Each row is where one point has got to under a steady rotation. How many ticks took it there?
The counts run from 0 to 360.
[ 4.50  0.55  2.43 -3.86  0.02 -1.10 -0.27  1.88 -1.16  2.94  0.64  1.11
  0.09 -0.46  1.88  2.16 -1.38 -1.10 -1.77 -1.43 -0.09  0.12  0.35 -3.56
  1.61  0.72 -1.76 -0.24 -3.08 -3.26  1.07  2.05  2.16  1.31  2.59  1.83
 -2.62  0.95  0.53]  323
[ 3.86 -0.76  2.30 -2.91 -1.31 -4.06 -0.64  1.07 -1.74  1.60 -0.84  1.32
  0.01 -1.79 -1.60  2.56 -2.43 -0.67  0.01 -0.78  1.38 -0.63  0.37 -1.33
  2.09  2.46 -3.21  0.00 -1.20 -2.83  1.12  2.05  3.09  0.63  2.06  1.92
 -2.64  1.24 -2.07]  107
[ 2.49 -0.97  2.87 -0.16  1.64 -0.98  0.17 -3.56  0.14  1.37  0.47 -0.72
 -0.49 -2.84 -0.42 -1.47  1.69  0.56 -1.47 -1.36 -2.01  2.45  0.10  4.53
 -0.88  1.08  2.52 -2.09  2.14  1.78 -2.10 -1.22 -0.44 -2.44 -3.63 -0.07
  2.86  3.11 -0.75]  187
[-0.04  2.02  3.20 -1.32  3.12 -0.17  3.89 -0.23  1.21  0.92  0.27  0.65
 -0.57  0.10 -1.27  0.28  0.72 -1.29 -1.42  1.81 -3.45 -1.14  0.11 -0.67
  1.20 -1.10  2.10  2.96 -0.70 -0.33  0.00 -1.59  3.03  2.17 -1.77  2.57
 -5.22  3.10 -1.23]  117
[-1.77  3.31  1.09 -0.60 -1.90  1.09  0.07  2.04  1.15 -0.51 -0.67  0.49
 -2.30 -4.83 -1.64  0.33  2.47  2.38 -0.73 -2.21  0.90  3.24 -2.09 -0.33
  0.68  2.75 -3.23  0.32 -2.51 -1.58 -0.06 -1.61 -1.49  0.02 -0.90  0.43
  3.10  1.34  3.12]  36
[ 0.88  0.44  0.77  0.60  0.05 -0.39  1.86 -3.09  1.49 -2.02  3.20 -1.76
  0.55 -3.28 -1.37 -0.24 -0.68 -1.41 -1.52  0.08 -1.34  1.28  3.63  2.24
 -0.58 -1.09  2.23  1.98 -0.95  3.48 -0.03 -1.53  0.19  1.34 -3.93  1.76
 -3.98  1.40 -1.93]  151
[ 3.59  0.75 -0.79  0.73 -2.17  1.41  1.80 -0.49  0.87 -1.34 -2.00 -3.34
 -0.68 -1.26  2.65 -2.16  0.33 -0.01  0.81  0.59 -2.17 -2.31  1.86  1.98
 -1.35 -0.16 -0.94 -0.69  1.44 -1.42  2.44  0.10  1.60 -1.48  0.15  2.62
  6.38 -0.98  0.32]  211
[-3.28 -0.92 -0.57  3.71 -2.45 -0.68  0.03 -0.82 -1.70 -3.76 -2.07  1.93
 -0.83  0.66 -2.14  2.42  0.61  1.69 -2.66  3.62  1.43 -3.43 -0.65 -1.10
 -0.50  1.51  1.17  2.57  0.99 -1.10  0.89 -2.73 -1.87  0.50 -2.49  1.28
 -0.63 -0.31 -0.61]  52
[ 3.84  1.52  3.00 -4.04  1.82 -0.22  1.13  2.02 -0.16  2.24  0.54  0.32
 -0.11 -0.96  2.30  2.25 -0.44 -1.14 -1.78 -0.19 -0.31 -1.28  0.32 -3.62
  0.86 -0.39 -0.54  0.76 -2.34 -3.18  0.31  2.25  2.87  1.47  2.36  2.19
 -3.16  0.35 -0.59]  325
[ 1.29 -1.05 -1.29 -1.98  0.67 -0.35 -2.04 -1.56  1.57  0.35  1.78  1.56
 -0.73  1.42  0.48  0.96 -0.05  0.50  2.17 -4.75 -0.74  1.08  0.31 -2.87
  4.54  1.80 -2.07 -1.16 -4.63  2.12  1.76 -0.71 -1.94  2.89 -0.43  0.88
 -1.74  0.00 -1.73]  349
[ 4.64 -0.46  1.92 -3.03 -1.73 -3.72 -0.30  0.75 -1.51  1.97 -0.97  1.20
  0.15 -1.81 -0.78  2.19 -2.78 -1.59 -0.60 -0.14  0.83 -1.00  0.67 -1.62
  1.90  2.02 -2.69  0.01 -1.32 -3.11  1.05  2.15  2.41  0.50  2.03  2.26
 -2.82  1.12 -1.72]  108
[ 1.45 -0.93  1.88 -1.31 -0.15 -2.46 -2.12  1.43 -0.86  1.78 -0.56 -0.06
 -0.97 -0.16 -2.71  4.02 -1.50  1.71  2.18 -2.85  0.22  0.97 -1.12 -0.25
  2.37  2.96 -3.20 -0.30 -1.47 -1.72  1.35  1.50  4.80  1.21  1.94  1.34
 -2.25  0.69 -2.85]  104
[-4.07  0.91  0.35  2.46  0.01 -0.96  1.67  1.67  1.45 -1.52 -0.39 -1.37
 -2.95  0.75  1.07  2.16  0.59  3.74  0.03  2.49 -0.15 -4.47 -0.74 -0.32
 -0.49 -0.75  1.69 -0.23  2.18 -0.51  2.70 -4.35  0.04  0.41 -0.19 -2.44
  2.20 -0.86 -0.58]  19
[-0.26 -1.40 -0.62  1.31  0.55  2.52 -2.80  0.73  0.59  0.99 -0.16 -0.57
 -0.97  2.47 -0.66  4.30 -0.68  0.37  3.88 -2.89 -1.71  2.50 -0.79 -1.07
  0.75  2.29 -2.63 -0.41 -2.48 -1.15  1.07  0.06  4.57  1.12  1.79  2.37
 -1.98  0.40 -2.08]  100
[-1.00 -0.28 -1.85  0.40  0.74  4.97 -1.99  2.27 -0.22 -1.12 -0.95  2.25
 -1.24  0.72 -1.97 -1.02  4.94 -0.21  2.55  0.91  1.07  0.57 -2.14 -1.87
 -0.38  1.78 -4.57  2.64 -0.70 -0.14 -0.31  0.92 -0.62  0.36  0.55  3.02
  1.83  2.06  1.60]  63
[-3.11  0.00  0.85  1.25 -0.54  1.61  0.52  1.89 -0.22 -2.60 -1.37 -0.15
 -1.29 -1.93 -0.20  4.53  1.02  2.58 -2.72  3.77  3.44 -3.43 -1.75 -1.75
 -3.02 -0.02  2.43  1.69  1.47 -2.62 -0.88 -0.80 -0.49  0.14 -0.27 -0.32
 -1.51 -0.76 -1.03]  48
[-1.01 -0.10 -0.67  1.24  3.24  0.90 -0.34 -1.79  2.93  1.33  0.40 -1.52
 -1.73  1.12  5.76  3.11 -0.51 -0.23  1.97 -1.37 -0.70 -1.71  0.35 -1.45
 -0.37 -0.91  1.69 -2.94  0.98  0.39 -2.38 -3.91 -2.68 -2.01  0.56 -2.26
  2.10  0.30 -0.72]  197
[-2.38  2.92 -0.27  1.67 -2.16  2.84  0.83  1.40  1.01 -2.26  0.39 -0.68
 -1.72 -3.66 -0.87 -0.69  2.34  1.10  0.15 -1.01  0.08  3.51  0.33  0.41
  0.09  1.93 -3.75  1.63 -2.77 -0.37  0.85 -1.96 -1.46  0.17 -0.20  2.14
  2.99  1.44  3.89]  249
[ 1.10  2.00  2.47  0.08 -0.70  0.49  0.68 -1.05  1.20  0.79 -1.44 -2.98
 -2.09 -3.43  0.14  0.13  1.29  1.27 -1.48 -3.15 -2.78  3.54 -1.42  2.93
 -0.89  2.32  0.73 -2.79  0.63 -1.62 -0.07 -1.82  0.81 -2.12 -2.57  0.61
  4.77  1.13  1.16]  3
[-0.83  0.84  2.18 -0.18  2.59 -1.45  3.08 -0.19  1.33  0.85  1.31  0.77
 -0.83 -0.14 -2.42 -0.27  0.51 -1.55 -0.58  2.36 -2.91 -0.19  0.36  0.11
  1.52 -1.19  1.54  2.30  0.00  1.07  1.08 -2.49  1.75  2.08 -2.30  1.37
 -6.03  4.33 -1.37]  119
[ 2.58  0.59  2.35  1.22  0.48  0.12  0.65 -4.57  0.44 -0.72  0.77 -2.41
 -0.06 -2.86  0.19 -0.99  0.44 -0.20 -1.12 -2.00 -2.73  1.71  2.18  4.33
 -1.44  0.80  2.33 -0.75  0.52  1.88 -1.40 -0.95  1.46 -2.24 -3.57  2.30
  2.90  0.54 -1.00]  184
[ 1.32 -2.47 -0.95  0.60 -2.22  1.18  1.02  1.11 -1.32 -2.29 -1.52  0.34
 -0.53  1.78  1.16 -1.70  1.81  3.84 -1.64  3.07 -0.11 -3.82  0.02  0.22
  0.60  0.63 -0.69  0.27  0.76 -1.17  4.98 -0.52 -1.73  0.63  0.66  0.72
  5.29 -1.19  2.77]  240
[ 0.51 -2.49 -1.42  2.40 -3.02 -0.80  0.98  0.56 -1.27 -2.30 -1.52  0.19
 -0.83  1.84  1.14 -0.49  0.28  3.63 -1.97  2.56  0.19 -4.02  0.70  0.17
  1.28  0.68  0.05 -0.33  1.25 -0.97  5.24 -2.23 -2.24  0.60  0.21 -0.14
  4.31 -1.33  1.79]  238
[ 3.03  2.29  2.12 -3.43  1.94  0.53  3.55 -0.03  2.36 -1.23  2.46 -1.51
  0.39 -3.44  0.34 -0.92  0.62 -0.55 -0.41  0.86  0.31 -2.30  3.19 -0.15
 -0.71 -2.55  0.53  3.39 -1.43  2.11 -0.63  1.67  1.73  1.84 -0.42  2.29
 -2.80 -0.02 -2.07]  146
[-2.51 -0.74  1.13  2.66 -0.90 -0.49  0.16 -1.50 -2.23 -2.42 -1.83  2.42
 -0.12  2.18  0.36  3.57  0.18  2.08 -4.37  1.83  0.98 -3.67 -0.64 -1.81
  0.15  2.78  1.67  1.75 -0.39 -2.34 -0.70 -2.61 -2.55 -0.48 -0.99  1.57
  0.01 -0.71  0.68]  266
[ 3.43 -4.23 -1.23 -2.89  3.07  2.43 -2.40 -2.17  1.54  0.14  0.37  0.03
  0.45 -0.46 -0.31 -0.07  1.59  0.21  1.14 -1.21  1.02  0.25 -1.21  0.37
  0.51  0.20  2.70 -2.84  2.11  2.93 -1.62  0.93 -3.88  0.14 -3.20 -0.47
 -1.11  1.57 -3.02]  160
[ 2.34 -1.24  0.65 -2.45  1.24 -0.83 -2.05 -0.75  0.92  1.19  3.06  1.57
 -0.37  0.95  1.51  1.17 -0.19  1.74  1.45 -4.88 -0.14  0.87  1.30 -2.81
  3.92  0.91 -1.78 -0.82 -5.10  2.38  2.25  0.07 -0.76  2.85  1.04  0.03
 -1.11 -0.70 -0.76]  351
[-0.21 -2.46 -3.52  1.54  0.60  3.21 -2.20  1.93 -0.31  1.03  0.30  1.52
 -0.37  2.54 -0.38  0.75  1.04 -3.59  4.20  1.49 -0.88  1.43 -0.30 -2.16
 -0.22  0.40 -3.48  0.30  0.27 -0.03  1.02 -0.63  0.93  0.69  1.34  2.69
 -2.96  3.97 -0.12]  95
[-0.04 -1.14 -1.52  0.22  0.54  3.17 -2.40  1.40  0.23 -0.14 -0.73 -1.03
 -1.01  3.01 -2.87  2.27  1.31 -0.36  3.78 -1.86 -2.69  1.53 -2.48 -0.54
  0.90  2.13 -2.35 -0.51  0.06 -1.22  2.30  0.54  3.83  1.94 -0.52  2.87
 -1.60  1.20 -2.66]  313
[ 1.70 -1.16  1.97 -0.99  2.64 -2.30 -0.42 -2.00  0.38  0.31  4.11  0.20
 -0.66  1.27  2.92  0.56  0.26  3.05  2.21 -1.96  1.25 -3.00  3.36 -0.26
  1.90 -0.72 -0.79  0.47 -1.87  4.07  0.75 -0.15  0.32  0.02  2.62 -1.41
  2.69 -1.46 -1.22]  171
[ 1.02 -0.65  0.43  0.80 -0.23 -0.55  1.13 -3.44  0.88 -1.72  3.36 -1.14
  0.63 -2.84 -1.22 -0.56 -0.96 -1.16 -1.92  0.14 -1.63  2.18  3.74  2.30
 -0.46 -0.78  2.88  1.07 -0.83  3.13  0.25 -1.68 -0.40  1.24 -4.29  1.67
 -4.02  1.82 -1.54]  152
[-1.62 -1.97 -1.63  2.54 -3.60 -2.47  0.72  0.16 -0.68 -2.43 -1.49  0.04
 -1.30  1.27  0.68  1.06 -1.05  3.64 -1.49  2.25  0.73 -4.15  0.67 -0.03
  1.37  1.27  0.44 -0.79  1.03 -1.09  4.30 -3.76 -2.72  0.30 -0.29 -1.10
  2.96 -1.13  0.56]  236
[ 0.95 -0.84  0.83 -0.47  2.66 -2.21 -0.91 -3.27  0.68  0.35  3.72  0.57
 -0.73  1.93  3.55  1.40 -0.45  2.43  1.91 -3.36  0.42 -2.64  2.82 -1.26
  2.96 -0.18 -0.99 -0.28 -3.16  3.79  0.14 -1.46 -1.54  0.13  1.77 -0.89
  2.11 -1.46 -1.37]  169
[ 0.68  1.79  2.91 -0.97 -0.18 -0.97  0.38  0.03  0.92  2.00 -1.48 -1.68
 -2.22 -3.97 -0.43  0.10  1.59  1.62 -1.93 -2.58 -1.44  3.18 -2.29  2.10
 -0.09  2.07  0.35 -3.16  1.24 -1.89 -0.42 -1.90 -0.33 -2.11 -2.13 -0.88
  4.73  2.27  1.16]  5
[-1.05 -0.46  2.38  2.83  1.43 -0.11  1.14 -2.25 -2.30 -0.08 -1.80  3.69
  0.11  3.52 -0.42  1.70  1.10 -1.30 -3.37  2.53 -2.51 -2.26 -0.34 -0.98
  0.35  1.72  1.62  2.82 -0.55 -1.95 -0.79 -1.93  1.56  0.05 -1.50  3.41
 -2.49  2.09 -0.06]  85
[-3.45  0.34 -0.05  0.53  0.61  1.18  1.14  1.66  2.85 -0.55 -1.63 -2.91
 -2.46 -1.63  1.32  4.28 -0.24  3.06 -0.32  1.32  1.42 -2.51 -1.99 -0.78
 -1.39 -0.31  2.60 -1.78  2.35 -2.15 -0.10 -3.24 -2.11 -0.59  0.03 -3.02
  0.85 -0.59 -0.87]  230
[ 1.31  2.46  1.62 -1.76  1.32 -0.10  3.46 -1.02  2.37 -2.03  2.74 -2.23
  0.30 -4.16 -0.89 -0.76  0.00 -1.03 -0.54  0.74 -0.13 -1.06  3.16  0.55
 -0.81 -2.27  0.94  3.54 -0.77  2.64 -0.90  0.47  1.23  1.83 -2.30  2.12
 -3.37  0.74 -2.38]  148
